In the data rows, 128 means zero.
Some points, each followed by its number:
[123  43  91  96 129  66  88  86 118   0 108 112 132 121  64 123] 0
[ 52 120  51 121  69 183 109 125 125 121  91 125 126   0 136  26] 1
[144 138 126 170 142 129 126 144 217 143 148 159 194 103 159  89] 2
[140 137 143 128 120 146 110 142 132 123 100 130 129 235 152 188] 3
[136 141 139 137 144 140 151 126  80 140 155 134  37 141 134 149] 4
[ 86 157 100 143 119 159 166 123 113 140 139 131 135  77 164 116] 5
[165 168 162 156 144 161 146 176 154 136 134 184 141 205 173 173] 6
[ 44  88  67 100  59 147  67 122 120 102  23 117 123  68 126  70] 7
[ 86  85  56 101 100 114 118  99 114  65  98 108 126  71 117  16] 8
[ 74  72 125  94  38  73  83  72 109 112 123  69 126  95  60 118] 9
[ 62  94  53  96  80 146 118  97  83 102  78 119 109  98  79  83] 10
[ 99 119 134 109 111 118 117 109  93 169 118 124 109 116  71 133] 11
[107 140 109 136 120 135 153 138 104 113 113 181 115 132 155 136] 12
[164 136 206 122 133 101 112 155 140 146 132 133 129 188 128 236] 13
[110  75  89  95 148  51 173  56  82  69 132 104 121 125  86 136] 14
[142 182 167 159 129 171 158 169 152 140 136 142 166 187 188 218] 15
[111  92  69 109 104 113  75 116 159 137 101 118 168  89  97  62] 16
[162 178 172 191 151 176 153 195 162 139 153 181 148 148 198 157] 17
[ 53  87 114 113   0  78 102  84 104  95 123 123 129 101  76 125] 18
[ 88  80  70 109  62  87 103  78 107 110 125 119 131  98  85  94] 19
[116  56 102  92 122  71 102 100 119   3 105 109 127 115  69 107] 20
[186 155 145 145 147 135 191 151 176 154 178 142 148 129 146  96] 21
[ 54  85 114 118 102  94   0 109 118 114  61 128 134  93 103 117] 22
[ 95  74  12  84  85 131 103  94 100 108  87 105  60  66 103  28] 23
[120 178 114 197 127 180 163 188 159 126 125 255 148 121 205 107] 24
[122 184 222 174 114 178 128 204 143 138 120 189 138 152 188 194] 25
[144 112 127 111 152  85 151  79 140 115 156  53 188 130 106 132] 26
[ 81 125 105 121  51 110 151  87  99 108 161 116 133 120 117 126] 27
[ 66 103 103 128  85 117 103 100 139  96  80 125 187  91 119 116] 28
[ 56  95 125 115  54 111   4 122 134 119  64 122 150  94  96 119] 29
[183 119 121  98 255  88 158  78 112 120 144  65 133 155 121 143] 30
[ 92 114 100 110 110 149  63 121 134 123  69 107 129 113 136 108] 31
[124 197 162 160 105 214 183 208 142 125 110 166 132 194 230 227] 32
[ 66  64  83  76 102   0 143  57  77  73 112 100 124 121 103 137] 33
[109 124 104  91  83 148 112 129 165 129  88  65 184 115 146  95] 34
[146 113 131  86 173 107 107 117  81 144 127 108  89 122  89 114] 35
[ 82  58  96  85 101  72  35  97 100  98   0 104 117 107  74 108] 36
[ 94 133 130 146  81 171  19 178 170 145  61 155 161 111 146 113] 37
[154 203 161 245 127 232 144 221 223 159 143 221 174 139 204 140] 38
[128 103 107 103 121 112 113  94 124 132 111  97 124 121 104 109] 39
[161 131 152 123 145 120  91 136 136 129 112 132 131 241 129 186] 40
[131 101 114  71 112 108  96  91 129 135 117  10 113 122 104 109] 41
[142 178 155 198 109 218 125 192 182 156 134 179 147 130 167 118] 42
[135 130 130 116 134 114 162 120 128 125 201 106 129 124 128 118] 43
[138 117 122  96 140 105 168 103  59 115 146 110   8 134 103 133] 44
[161 142 149 167 209 107 158 111 199 124 173 142 255 149 151 143] 45
[ 65 105 102  85  66 164  90 124  35 125  85 110  57  94  83 100] 46
[151 181 169 209 146 170 134 182 174 196 150 200 148 134 159 139] 47
[148 179 146 177 129 181 156 173 186 136 147 154 160 142 195 144] 48
Which point above is nearest to each new point by angle? Its number follows each.
[183 163 218 147 144 136 132 178 144 154 140 139 130 221 148 255] 13
[148 145  82 106 225 149 175 114 122 114 107  85 132 136 167 103] 30
[147 126 138 128 142 118 132 113 127 119 134 125 133 196 104 171] 40
[131 112 126 127 146  94 113 114 107 118 107 131  35 129 113 129] 44
[ 89  74 103  82 119  95  66  92  60  99  22 112  78 111  85 117] 36
[138 125 154 102 129 153 110 131 116 148 131 111 124 141 108 152] 13
[ 78  69  89  70 118  23  97  73  88  91  86  95 123 127 111 129] 33
[129 134 183 121 147 101 130 124 102 117 115 124 128 147 122 166] 13
[156 132 111 105 224 128 154 104 118 122 127  76 126 141 150 131] 30
[111 132 159 138 140 112 151 119  99 103 138 133 126 178 113 232] 13
[ 68  68  95 100 113  85  66  72  79  94  55 111 110 107  51 126] 36
[177 135 105 151 166 130 147 137 156 141 139 142 138 152 148 116] 21
[146 126 177 106 126  95 118 133 126 131 123 118 128 185 114 237] 13
[178 176 171 177 153 150 180 168 197 159 255 160 171 142 163 133] 21
[ 52 116  96 117  27 145 108 138 127 122  94 122 126  28 132  69] 1
[ 90  60  99  89  84  87  53 101 114  94  28 113 121 101  86 101] 36
[ 74 141 137 133  73 147  97 155 148 121 105 139 130  98 163 127] 37
[132  96  82 125 164  81 129  88 120 117 152 131 132  52  97   6] 8
[200 183 158 153 158 143 255 149 139 218 210 143 132 152 160 140] 21
[126  94 127  94 124  78 104 104 121 164 113 112 124 111  79  97] 39
[159 188 252 172 115 167 128 214 147 164 141 195 123 150 162 190] 25
[158 151 180 164 156 134 122 151 135 167 182 178 136 133 101 144] 47
[135 132 118 128 211 124 138 123 127 114 122 128 131 130 137 131] 30
[126  91  97  72 163  30 117 115 115 108  89 102 124 124 129 108] 33
[122 107 112 123 140  92 166 101 112  93 158 128 129  68 101  95] 14
[149 142 195 138  89 121 110 158 143 144 155 146 132 170 112 214] 13
[144 168 142 138 133 145 170 137 136 180 197 119 130 132 153 126] 21
[221 171 145 137 231 170 254 171 155 150 182 134 139 162 186 132] 21
[136 100 107 135 137  99  84 131 168 139 143 152 184  57  97   8] 16
[158 115 127 100 215  82 115 146 135 137 112 115 127 126 129 109] 30
[154 146 141 132 118 204  97 150 157 162 133  90 131 108 126  91] 42
[117 109 100  97 137 103 138  70  80 110 149 100  62 125  93 124] 44
[131  86 154  83 134   0 108 112 129 114 117 116 152 130 101 142] 33
[105 142 136 152 101 195  46 150 141 142  94 144 109 111 134 123] 37
[130 116 117  88 124 145 122  95 114 135 128  35 121 122 115 112] 41
[ 56 112  84 102  81 141 109 121  87 114  97 121 102  26 120  66] 1
[106 113 107 132 113 140 143 123 148  14  99 136 192 130 154 138] 28
[147 138 146 120 148 102 157 114  79 137 218 124  98 131  86 134] 43
[164 151 183 157 149 137 122 154 139 182 181 150 126 138 109 143] 47
[125 124  95 141 124 149 121 125 138 132 126 135 130 115 132 100] 1
[144  98 153 101 157  51 125  87  59 131 202 120  89 121  44 129] 35
[ 59 129  76 137 103 160 150  99 107  95 102 127 131  45 135  87] 1
[145 134 101 158 132 200 116 128 145 143 143 142 138 121 124  95] 42
[126  65 122  84 157  50 110  42  72 100 137  69 116 144  30 151] 14
[150 105 138  91 135  93  95 108 130 149 133  45 133 111  95 108] 41
[144 130  74 120 222 120 169  96 113 100 122 116 131 132 151 111] 30
[151 122 139 119 119 161  75 119 154 156 132 115 136 113  79  96] 16
[ 80 117 115 138  88 133 109 132 133 129 129 131 131  18 116  70] 1
[ 88  77  98  69 108  79  94  65  97 110 104  33 121  98  69 105] 39
[151 177 155 163 125 182 126 157 138 251 151 147 134 128 139 134] 47
[121 101 126 128 121 103  86 112 153 131 129 126 143  98  76  96] 16
[142 134 148 170 143 110 110 138 208 163 153 145 184  89 131 107] 2
[ 70 150  98 142 108 159 174 124 122 112 166 136 131  38 154  83] 5
[ 94 108  97 102 124 106 152  86  34  90 112 112   0 131 114 133] 44
[ 47 110  94 123  76 129 100 121 117 134  98 122 126  12 109  60] 1
[ 96  99 118 109 132  99 132  88  51 108 129 126  33 123  70 137] 44
[ 97  63  87  66 116  76  80  44 104 120 114  52 121  55  47  68] 39
[134 145 107 123 137 135 181 106  76 100 120 119 108 229 156 190] 3
[138 137 161 153 115 184  40 165 160 155 110 146 141 109 118 115] 37
[181 135 201 125 168 132  98 166 144 158 132 137 127 175 114 210] 13
[183 141 161 132 151 135  85 154 156 149 117 141 130 199 136 158] 40
[ 87 126 117 121 101 126 102 131 134 164 117 127 130   7 105  55] 1
[139 142 130 144 134 142 111 166 163 157 139 145 139  49 135  68] 2
[170 122 119 105 201 125 112 130 143 147 116 115 127 127 124 104] 30
[ 85 145 117 145  26 161 149 132 122 122 121 137 137 140 160 143] 27
[153 128 112  84 154 108 171 110 107 116 124 104 115 162 153 142] 30
[145 156 145 139 143 133 188 133 122 136 233 137 131 138 130 137] 43
[135  92 102 102 148  84 178  57  99 107 141  92 128 132  82 117] 14
[123 124 136  97 118 125 135 122  49 120 114 118  77 164 109 176] 44
[ 63  94  74 127  99 128 123  80  77  99 104 120 114 109  57 112] 10
[111  77  49 109 153  76 124  53  99  92 131 112 126 113  81  89] 14
[164 151 169 171 119 157  95 193 247 165 135 162 255 130 169 113] 2
[183 214 184 163 137 177 123 194 169 255 169 154 142 140 157 130] 47
[117 108 108  65 107 126 126  86 114 122 102   5 121 142 123 147] 41
[133 113 136 127 112 139  63 163 180 140  51 134 184 119 138 110] 37
